Named turns come first, each shown by rows before and after it. Which turns, in which order, take the first row of each pair that follows to the second? Write the first one first, as in the answered first pair.
Tipon:
[ -7 -27  -1   2   4  -3   5  -2  13] -> [ -7 -10   1  -5 -11  -8  -7  24   3]
[-13  11  -2  -1   0  -8  -1   3   5] -> [ -7  10  -4  -3   4 -11   0  -3   9]
[14  1 12 -5 21 -3  6  2  8] -> [-12 -10  20   2  14   8   8   8   1]
[ -1  27  -8   1   3 -13  -4  13  -5] -> [ -1  13 -11   9  21 -10   8 -17   9]
Dar:
[ -6   9  -8  -6   0   3   4 -12   6] -> [ -5  -3  -7  -1   2   6   4 -14   8]
[ -2  30   8 -10  -4  -4  -1   2   5] -> [ 18  -3  -2   3   9 -11   0 -24   7]
[-21  11   9  20   3   4   7 -12  -4] -> [-17   8   7  22   3   3   5 -18  -3]
[ 2  4 25 -5 24  2 18  3 10] -> [ 5 14 23 -5 21 -2 18 -2  7]
papum:
[-11  19  -2  -8   1   3   6 -14   5] -> [-19   9  -7 -12  -9   7  -2   0   3]
[-6 -8  3 22 -5 11  5  1 -9] -> [ -5 -12   6  19  -2  11   3   2  -6]
[ 12   2   8   3  13  -1  11 -10  15] -> [  1  19  -4   6  -8  -2   3 -19   0]
Then:
Each pair is 2 to 4 turns apart.
[ 29  -2 -11  12   3 -13 -14 -17   5] -> [ 11  -6 -10  17 -17 -10 -25   6 -12]  Tipon, Tipon, Dar
[-27  -6   2 -15  -5  14   0   1  16] -> [ -9  27  -6 -16 -16   2  -4  -5   3]  papum, papum, papum, Tipon
[ -6  21  -3  -1   2  -6   4 -15   5] -> [  3  -5  -6   8   5  -8   2 -22  -1]  Tipon, Tipon, Dar
[  0  -7  13  11  20   6  13  -7 -13] -> [  8  -7  -3   7  15   1   6 -24 -11]  papum, papum, Tipon, Tipon
[  9  20   4 -17   3 -10  12  -6  15] -> [-24   5   3  -3  -4   7  14 -16   8]  Tipon, papum
[ 7 19 15 -7  8 -8  3  2  5] -> [ -8  12   5 -14 -12  -4  -9  15  -1]  papum, papum
[  0 -14  -8   1  -5   2  -4  12  -4] -> [  0   9  -1  12   2   1   7  -6 -11]  papum, Tipon, papum, papum
[ -7 -10 -19   0 -12   6 -13 -10   0] -> [-3  8  9 -3 13  7 10 -8 17]  papum, papum, Dar, papum
[  0  -1  -4  13   9  -3  13 -27  -7] -> [ -5 -14 -20   0 -15  -3  -7  -8 -10]  papum, Tipon, Tipon, papum
[ 15 -15 -16   2  -5  -9 -14   0  -7] -> [ -7 -15   4  11  -6   2  -6  16 -14]  papum, Tipon, papum, Tipon
[  6  -1  -7 -10   5  -1   3  -8  13] -> [-1  6 10 -7  6  3  6 13  9]  Tipon, papum, Tipon, papum
[ 1 36 -1 -1  0 -6  6  0  2] -> [-22  14   5   7 -10   7   0  20  -8]  Tipon, Dar, Tipon
[ 11 -10  14  10  19  -7  12  -4   2] -> [-3 -2 21 18 10 -1 12  6 -8]  Tipon, papum
[ -2  35   7  -2 -14  -8   1  14 -12] -> [ -4  18 -20  -3 -13  -6   1 -29  -5]  Tipon, papum, Tipon
[-19 -12 -22  -6 -15   8 -14  -8  -3] -> [ 18   3 -20 -20  -2 -11 -16   2   9]  Tipon, papum, Dar, Dar
[  4  -4  -7   9   5  -2   6 -22  -3] -> [  2 -18  -8  -4  -7  -3 -11  13  -1]  papum, Tipon, papum
[ 11  24  -2  -5 -19  -5  -4  -9  -8] -> [-16 -23   1   1 -12  14  -1  -9   3]  papum, Tipon, Tipon
[-26   3   8  -9  -1  11  -1  15  -4] -> [-13   8 -11 -10 -17   0 -13  11 -12]  Dar, papum
[-14   3   7   2   8  12  11  -2   5] -> [  2 -15 -11   9  -5   1  -7  -1  -5]  Tipon, Dar, papum, Dar
[ 10  -9  14  12   6 -10   4  12 -10] -> [ 21  -7   3   7   5 -14  -2   2  -7]  papum, papum, papum, Tipon
[-18 -31  14  10  10   7  -2  -6  -7] -> [-23   4  25 -10   7   5   0  22  -3]  Dar, papum
[  2 -16   2  -7  -3  -3   0  12   3] -> [-11 -11   6   6   3   3  10  -2  -1]  Tipon, papum, Tipon
[ 11 -19  -2  -5   4  -2  -1   8  10] -> [ -2  11   3 -10  -9  -1  -4  17   2]  Tipon, Dar
[-13   8 -10 -12 -18   1 -12   3  -5] -> [-14  -3   0 -12  10   8   4  -8  17]  papum, Dar, Tipon, Dar
[ 11 -10  -4  -2   1   1  -5 -12  21] -> [  3   5   8  12   4   4   7 -21  10]  Tipon, papum, papum
[  8 -14 -11  -7 -24  -2  -9   8 -10] -> [ -3 -15  19  -8   4  11  14  13   8]  papum, Tipon, papum, Dar
[  5  -5  -3 -18  -2  -4  -6  15   6] -> [-24  -8   1   0  -5   8   3  -5  -3]  Tipon, papum, Tipon
[ 27 -12 -10 -11  17 -10  -4   5  28] -> [-12 -14   6 -14   4   8  -4  32  24]  Dar, Tipon, Tipon
[  2  13 -11   0 -10 -13  -9  -5  -2] -> [-16   4  -8   7 -12  -1  -5  -3  -7]  Tipon, Tipon
[-21  10  13  -8   6   8   6  16   9] -> [-20  -6  -6 -10 -15   6 -12  19   0]  papum, Dar, papum, papum
[-10  -5   9   3  -9   9   8   8   3] -> [15  7 -2 -3 -4 -4  6 -5 11]  Dar, papum, Tipon
[-15  10   5   5 -15  -8  -1  -5 -14] -> [-12   3   4   7  -2  -7   6 -24  -5]  Tipon, Tipon
[-10 -23 -17  -1 -12   9  -4  -1   1] -> [ 17  -7  -4 -15   0  -1  -5  20  11]  papum, Tipon, Tipon, Dar
[ -2   2   2  14  -1   0   4  -9 -12] -> [  0  -3  10   9   0  -2   2  12 -12]  papum, papum, papum, Tipon
[ -2  30  -8 -14  -3   1  -3  24  -9] -> [  9  21   5 -15  15   0   5  25   6]  papum, papum
[30 -9 -4  0 -3 -8 -3  2 -6] -> [-17  -2   9  -3 -10  13   5  18  -7]  Tipon, Dar
[ 19   1 -10   7   6  -8  -2 -11   5] -> [ -7 -12   2  17   6   8   7 -12   1]  Tipon, papum, papum
[ -2   3  -5  10   0   2   1 -15  -6] -> [ -1  -5  -4  12  -6   1  -4  -7 -10]  Tipon, Dar
[  1   6 -18  -4  -2   3  -4 -23  -9] -> [-13 -20  -9 -10  -3  12  -8   6  -2]  Tipon, papum
[ -2   6 -17 -23  -2   0  -9  -1   6] -> [-24   1  -1 -11  -2  11  -2   9   1]  papum, Tipon, papum, Tipon
[ -9  19   6  -6   7   6  13 -10   9] -> [-3 27  6 -7  3  1 11 -1  5]  Tipon, Tipon
[  2 -22 -21  16  -6  -2 -15  12 -12] -> [-14  -6  15  24  19  11  13   9  -3]  Dar, papum, papum, Tipon
[ 22 -15   4   6   5  -7 -11  16 -10] -> [20  1 16 13 18 -7  7 -1 -9]  papum, Dar, papum
[  6   0 -12  -3 -10  -1 -13  -3  -7] -> [  3   3   2   1  11   4   5 -19   5]  Tipon, Dar, papum, papum
[ 17  12  -4  -2  13 -10   2   2  11] -> [-15   0  -1  12   9   5   9 -11   1]  Tipon, papum
[  8 -11   0   8 -12  -6 -10   6 -12] -> [23 -8 -2  2  2 -9 -5 -6  0]  Dar, Tipon
[ 17 -15 -13 -12 -11 -12 -19  29   1] -> [-15  -7   4 -22  -1   8  -7  33  17]  Tipon, Dar
[  8 -24   6  17  -3  -3  -7   8 -15] -> [ 15  -2   2  17   8  -8   6 -21 -12]  Dar, Dar, Tipon
[  7  11  -9  18 -13  -4  -5 -16 -24] -> [ -1  -6   6  19 -14   2  -8  16 -26]  Dar, papum, papum, Tipon
[  4  -9  -6  18   0  -3   3 -17 -13] -> [22 -1  8  1 17 -7  7  1  7]  Dar, papum, Tipon, Tipon
[-10 -17   5  10  12  14  14 -22   8] -> [  9   2  -5  19  -2  -2   6 -30 -10]  Tipon, Dar, Tipon
[  2  25   2   4   3  -6   6  -5 -14] -> [-10  -8   5  15  -4   0  -2  10 -23]  Dar, Tipon
[ 10 -23   0  14   4  -2  -5  -1  -5] -> [ -2   2   5   5 -12  -2  -9  22 -11]  Tipon, Dar
[ 18   6  -6   3  -2  -9  -2 -15  -1] -> [-11  -8  14   5   9   7  10  -4   5]  Tipon, Dar, papum, papum
[ 3 33  7  4  4 -8  8 -1 -4] -> [ 14   1 -15  13  -7 -12  -6 -17 -13]  papum, Dar
[ -2 -15 -14  15 -17  -1  -9  -4 -13] -> [ -3 -22  -2   0  -8   3 -11  23   3]  Dar, Dar, papum
[  7  16   2  13   5  -4   4 -19 -10] -> [-14 -21 -12   5  -8   7  -7 -10  -7]  papum, Tipon, Tipon, papum
[ -4 -16  13  15   1   4   6  -4  -8] -> [ -1 -25   5   9  -4   0  -4  -1  -6]  Tipon, Tipon, papum, Dar
[18 14  7  2  4 -8  1  8  1] -> [  8   1  -2  12   9   0   9 -19   2]  papum, Tipon
[  2  -9 -12  -8   7  -3  -9  -9  -2] -> [-10   9 -11  -7   0   0  -6  -8  -8]  Dar, papum, papum, papum
[  4 -11  -5 -24 -16  -2  -6  12  17] -> [  6 -21  -3 -18  -7  -3  -2   6  21]  Dar, Dar, papum, Dar
[-11  12   9   2  -4  13  11   1  -5] -> [ -9  12  -3  -1 -12  10   6 -10  -6]  Tipon, Tipon, papum
[ 14   6  12  10  -2  -6  -6   5 -11] -> [-10   7  14  17  -4   6   0  -7 -11]  Tipon, Dar, papum, papum
[ 20 -30   8  12  -2  -6 -11  21 -13] -> [ 31  22  14  13   8 -15   8  -7 -12]  papum, Dar, Tipon, papum
[  9   1 -14  -1   5  -3   6 -11  12] -> [  3  11 -13  -4 -11  -3  -3  14   0]  Tipon, Tipon
[  8   6  10   5 -10  -9   1  28 -21] -> [ -8 -19  18  15   9   4  15  13 -11]  papum, Tipon, Tipon
[-25  -3 -10   9 -15  11   2   5  -5] -> [  7 -15 -16  -2   8   0   5 -12  18]  Tipon, papum, Tipon
[-14   1   1   8 -17   1  -4   0 -14] -> [ 16  -5  -4  -4  -7 -11 -10   8  -1]  Dar, papum, Tipon
[ 10  16  -6  -4 -13  -8  -7   0 -14] -> [ -7 -27  -9  -4  -6   4  -7   1   0]  Tipon, papum, papum
[ 16  -7 -14 -10 -10   7 -15  -6   6] -> [  7  -6  -6 -10 -18  13 -17  14   2]  papum, Tipon, Tipon
[ 38  15   5 -19  13 -20  -7  21  19] -> [ 18  29 -17 -16 -23 -19 -22  18  -7]  papum, papum
[ 12   0  -9   9   8  -3   4 -14  -2] -> [-11  13   0   6  -4   5   2  11  -9]  Tipon, papum, Dar
[ 7 25 10  1  3 -5  0  8 -4] -> [ 11  -2 -12   8 -10  -9 -15  -3 -12]  papum, Dar, papum
[ 19  20  -7  -1  -4 -14  -9  -5 -10] -> [-28 -12   7   3   7  13   5  -5   3]  Tipon, Dar
[-21   3  14  -2   1   3   6  14   6] -> [-3 17 17 -6  6 -5  8 12  7]  papum, Tipon
[ 5 17  8 -5  1 -7  2 -7 -3] -> [-4  0 20 -6  3 -2  1  9  3]  Tipon, Tipon, papum, papum
[  1  -3  17  13  21   7  17 -12   4] -> [ 22 -16  -5  18   3  -6  -3 -13 -11]  Tipon, Tipon, papum, Dar
[-11  -7   1   8  -9   0   5 -21  -1] -> [ 13  -3  -6  -5  -6 -12  -2 -18   8]  papum, Tipon, Tipon
[-14  -2   0  11   0  11   8 -19  -7] -> [-22 -10   4   5  -2  15   8   0  -1]  Dar, papum
[ -6 -14  -5  17  -3   0   1 -13 -15] -> [-21 -10  13   7   1   9   5  11  -5]  papum, papum, papum, Dar
[-10  14  19  11   9   8  15  -9  -8] -> [-16  -2  16  10   9   8  13 -18  -1]  Tipon, papum, Tipon, Tipon
[  4 -17  -8   2  11   2   2  -8   7] -> [ 8  7  4 10 12 -1 11 -9 -2]  Tipon, papum, papum
